In the rows, 128 means zero.
A single turn carries every row of the set below to another of its rows. Some are shown first; where does it send the rows asked next?
q749: [100 147 130 115 111 165 121  97 129 149 152 159 114 115 145 124 111 145
 129 103 103 139 131 142 163 124 107 119 123]
q433: [133 143 116 142 119 148 135 104 109 134 126 129  88 120 135  88 114 114
  87 108  94 120 107 136 153 142 138  97 131]
q988: [150 121 142 132 115 141 162 125 105 130 162 135  78 150 144 111 150 105
 100 128  90 127 135 145 158 124 146 127 103]
q410: [142 163 150 116 102 154 113  86 108 161 153 153 121 124 149 119 147 127
 117 113 104 132 155 147 164 166 134 154 129]
q283: [121 129 121 133 110 140 142  91  89 142 103 125 131 127 103 125 161 113
  91 146 105 152 128 147  87 178 138 165 104]
q176: [108 126 167  95 124 141 132 139 107 136 132 139 150 125 129 131 160 116
 156 139  86 137 149 113 133 110 104 100 131]
q569: [140 134 155 106 142 110 118 112 119 123  92 128 177 118 101 141 144 133
 114 145  99 115 116 130 131 105 144 118 142]
q393: [158 150 131 133 103 142 142 105  83 145 131 125  92 132 147 100 158 103
  89 139  87 135 128 139 130 175 140 143 119]
q471: [111  88 142 120 127 138 123 120 128 130 153 148 148 139 115 153 157 125
 157 132 115 135 184 125 114 120 148 119 122]
q571: [143 146 134 128 129 140  89 138 155 103 152 128 117 135 108 148 119 104
 137 146 127 132 122 121 107 173 138 137  82]
q889: [112 129 127 118 140 142 108 124 139 140 130 140 133 120 165 151 128 148
 151 145 102 133 151 122 110 106 122 107 135]
q926: [111 126 131 126 124 142 116 130 122 144 141 130 139 114 124 148 166 141
 170 154 123 158 161 121 146 117  94 123 131]
q359: [107 128 126 155 132 142 149 107 111 133  89 103 128 131  73 127 160 109
 103 145 132 151 120 151 135 152 111 147 103]
q20: [147 128 120 147 147 110 115 117 125 126  94 106 153 116 105 153 160 144
 127 170 131 135 131 132 129 117 136 133 138]
q429: [143 142 122 124 109 141  98 130 139 100 162 135 107 126  93 125 112 105
 126 131 121 138 107 117 120 180 134 130  84]
q649: [127 134 140 112 110 144 101 107 109 153 148 150 148 119 149 141 163 134
 154 141 106 145 181 122 112 154 132 139 140]
q839: [116 100 127 134 113 138 172  98 105 125 132 135 109 145  83 124 145 113
  84 128 105 146 118 158 120 135 144 152  84]
q671: [107 128 125 140 155 133 114  98 145 131  79 122 154 127 116 154 120 138
 108 139 122 121 129 147  96 126 147 129 126]
q718: [145 127 121 124 124 117 104  91 109 137 107 133 163 114 118 147 157 140
 117 155 113 137 146 131  86 153 161 153 141]
q52: [146 140 124 157 117 140 147 130  93 134 125 103  87 125 117  93 162 100
 110 140 111 138 121 129 170 147 114 108 126]
q411: [144  87 118 135 132 107 134 104 117 112 120 131 147 132  87 144 146 131
 105 144 113 128 136 137 100 117 180 129 125]
q959: [145 142 127 131 121 139  92 132 149 100 150 128 116 130  91 133 114 100
 127 136 127 130 114 120 110 183 146 130  86]
q591: [ 88 122 158 109 125 145 156 113 101 130  91 125 155 132  77 126 153 102
 106 133  96 142 112 141 116 134 108 130 100]
q791: [148 139 157 117 124 128 154 136  89 126 110 116 116 130 123  96 151  97
  98 138  74 118 103 125 147 124 129  98 127]
q161: [137 156 136 134 113 146 116 100 121 145 147 136 123 112 112 120 145 139
 128 117 127 136 132 143 208 131 111 133 135]
q153: [137 129 161 120 122 145 124 100 137 139 167 158 126 144 130 141 140 131
 127 105 112 115 163 153 179 119 151 139 119]
q786: [ 91 117 119 149 134 156 148 111 113 132  89 111 110 135 106 112 129  96
  94 126 106 136 122 140  94 156 129 111 107]
q6: [119 156 176  99 116 146 131 102 114 141 128 150 148 125 105 118 136 121
 111 102  95 121 118 147 186 122 114 129 123]
q584: [145 153 132 118 122 141  91 135 155 106 160 137 113 131 117 151 112 116
 136 145 123 137 115 123 117 163 130 143  79]
q346: [151 150 122 120 110 139  95 133 143 103 170 139 104 124 111 135 112 115
 132 141 116 140 104 118 123 166 129 136  83]

q786 turns into q889
q411 turns into q153
q6 turns into q591
And these:
q161 turns into q359
q346 turns into q959
q283 turns into q649

A single turn carries every row of the set below to another of its rows. Some are shown first; where does it send the rows asked next?
q657: [107 150 106 153 122 116 128 139  84 140 117 128 120 116 125 147 117 151
 134 130  95 116 132 102  96 154 100 135 172 142]
q865: [ 98 138 104 125 140  97 157 144 113 117  86  98 122 110 106 113 141 121
 104 114  94 143  98 156 107 116 121 121 113 104]
q854: [108 139 134 122 132 127 119 103  93 176 138 125 165  79 149  85 147 131
 109 129 117 154 158 130 126 121 135 136 105 134]
q498: [ 97 149 103 156 118 117 129 148  88 143 120 126 121 112 119 136 118 152
 136 122 102 119 126 102  97 150  97 138 172 146]
q928: [140 135 119  93 125 107 151 133 104 148 137  98 119  86 131 147 117 153
 130 138 129 116 161 120 153  84 135 136 114  91]
q243: [104 131 110 126 150 106 102 163 133 132  88 119 142 118 144 119 165 160
 132 129 139 102 127 113 113 144 144 133 125 177]
q940: [103 124 127 128 169  85 113 145 104 142 121 135 135  74 169  94 117 146
 116 135 154 113 145 121 127 132 137 114  81 140]
q358: [109  82 112 110 159 110 118 120  98 138 149 115 119 105 146 118 135 138
 110 142  74 108 167 145 104 129 100 127 137 140]
q508: [ 98 151 101 151 124 107 132 144  91 140 113 127 123 116 120 143 121 152
 139 125  92 110 130 105 103 152  96 136 169 148]
q130: [133 106  87 102 150 122 106 108 115 117 137 131 147  87 171 130 113 121
 118 142 145 114 149 123 100 100 102  99 126 130]
q461: [127 116 111 134 144 117  94 157 136 168 104 112 134 129 135 145 118 128
 133 115 101 138 141 123  65 116 135 154 119 102]
q610: [115 151 156 144 173 125 129 138  98 167 135 127 143 117 122 126 145 141
 108 113 117  96  83 116 109 124 142 137 127 136]
q382: [126 109 135 130 138 124 134 150 105 139 126  93 164  69 144 137 126 123
 151 152 120 137 148 149 153 155 140 116 106 142]
q460: [140 163 119 184 122 129 110 138 115 131 114  83 146  95 125 118 164 153
 106 124 137 142 126 126 108 128 119 116 112 134]
q456: [ 99 154 103 128 145  98 161 143 118 121  82 102 126 108 113 113 141 121
 104 118  94 140  96 161 108 118 127 119 109 111]
q817: [ 99 109  84 126 137 105 131 152 112 147 127 142 152  78 110 125 146  93
 155 105 128  94 126 152 125 133 140 146 130 134]
q340: [119 143 161 140 169 124 132 137  99 167 133 133 144 108 123 129 151 148
 112 112 120  88  80 120 107 118 136 131 126 133]
q892: [ 77 117 127  98 136 125 133 130  79 150 112 143 157  96 140 118 161 127
 152 128 127 104 134 119  85  94 126 134  87 103]
q748: [ 82 115 102  89 162  99 131 126 125 176 150 112 143  96 144 118 116 140
 110 154 142 152 150 121 114 125  97 134 144 115]
q260: [109 137 104 106 138 124 120 149 135 143 136 116 120 121 153 157 136 109
 138 144 100 110 171 113 146  87 117 125  97 140]
q838: [101 120 130 126 166 121 137 108  60 155 153 121 151  99 154 102 131 160
 119 149 110 127 157 120 101  94 113 114 139 151]
q119: [121 144 152 118 136 105 131 143 106 127 114  85 121  80 130 139 162  93
 114 167 135 121 118 145  96 108 154 109 153 123]
q48: [109 117 109 126 162  85 145 154  91  94 126 120 159  68 122 135 113 131
 124 131 120 130 152 121 153 101 143 125 108 119]
q856: [ 79 129 114 123 127  99 135 136  68 131 115  83 132 122 138 127 160 136
 157 142 125 101 171 137 111 111  88  98 114 123]
q276: [121 113 102 129 133  93 108 138 140 147 156 116 110  92 158 129 118 156
 120 159 105 110 164 175 103  93 132 116 135 125]
q518: [117 145 156 145 165 123 132 140  99 167 136 134 136 112 120 124 150 139
 112 108 121  97  74 123 114 125 140 130 125 135]
q608: [140 156 122 184 118 121 104 146 118 123 121  78 148  98 130 118 161 150
 111 123 138 140 120 132 107 123 120 109 112 129]
q275: [ 97 140 112 112 122 123 105 123 113 168 104 130 123 149 146 156 149 160
 132 140 147 117 123 125 133 135 149 151 134 136]
q428: [ 82 105 130 129 131 118 132 113  97 177 115 134 134  92 150 145 126 129
 110 141 147 120 160 134 152 135 114 105 132 164]
q606: [116 142 141 126 109 120 117 113 106 124  95 121 126 120 116 156 108 155
 139 137 120 113 118 144  87  84 129  86 137 104]
q922: [112 110 107 105 151 105 141 102 127 145 127  98  95  91 129 109 118  96
 129 164 128  98 138 146 131 101 137 107 114 145]
q818: [117 128 103 109 139 106 117 126 126 136 125 154 113  57 124 109 118 154
 110 119 124 106 144 183 128  95 138 121 110 117]
q90: [ 89 144 103 132  99 123 109 138 109 162 132 109 159  81 121 112 137 133
 188 149 148 117 153 127  99 121 136 137 122 123]
q381: [ 93 146 102 130 141 102 160 139 105 116  84  99 129 103 111 116 138 112
 108 116  89 135  97 160 110 121 118 124 112 108]
q918: [128 133 103 135 140  78 121 150  99 131 158 115 148  86 124 137 146 153
 156 123 162  82 134 157 125 112 117 105 147 113]
q241: [120 145 139 127 113 121 111 114 117 116  91 119 132 111 111 159 112 159
 129 140 119 109 119 149  88  91 129  87 135 103]
q509: [ 97 115 100 130 103  93 144 122 127 128 133 107 118  49 144 104 133 150
  95 160 141 118 147 117 124 111 132 140 114 121]
q356: [138 160 122 186 122 121 106 145 119 135 120  77 147  92 130 120 167 144
 114 130 132 144 129 128 101 124 116 117 109 128]
q520: [ 80 159  98 138 125 112 122 126 111 140 117 119 152  68 132  86 111 131
 117 120 122 131 161 163 145 106 139 118 116 154]
q326: [112 136 116 117 152 129  88 138  79  98 103  84 131 105 137 147 125  87
 111 136 141 127 141 139  99 116 130 123 135 102]
q810: [ 99 130  98  83 158 152 132 157 111 129 132 120 140  84 149 132 127 163
 147 137 114 103 144 115 126 125  80 125 110 140]
q35: [ 83 147  84 108 154 119 112 132  75 130 110 121 120 131 133 152 120 143
 118 138 151 143 127 124 109 105 127 157 143  94]
q290: [122 116 118 130 155 118  97 162 133 165 101 113 125 128 130 145 112 127
 128 123  97 137 139 123  59 114 136 146 124 105]
q816: [111  96 118 123 140  83 130 154 112 155 147  95 142 112 137 144 188 120
 114 120 127 107 150 150 115 104 113 133 113  93]
q51: [117 147 139 129 120 120 112 108 107 123  99 123 136 114 110 158 109 158
 139 138 125 108 115 147  91  81 131  92 131  98]
q837: [119 117 123 127 145 121  90 160 131 164 107 119 130 131 135 138 115 124
 132 115  99 136 136 115  62 116 134 147 121 105]
q638: [120 136 125 112 142  97 149 163 114 117  96 111 126  62 124 112 179 158
 115 144 140 115 112 121  91 131 134 127 153 146]
q871: [ 93 120 132 117 154 137 151 153 119 162 153 139 155  68 130 147 152 154
 142 177 126 144 125 126 125 109 122 126 116 138]

q461 turns into q51
q837 turns into q606
And these:
q275 turns into q35
q922 turns into q509
q382 turns into q871
q290 turns into q241
q520 turns into q854
q856 turns into q816

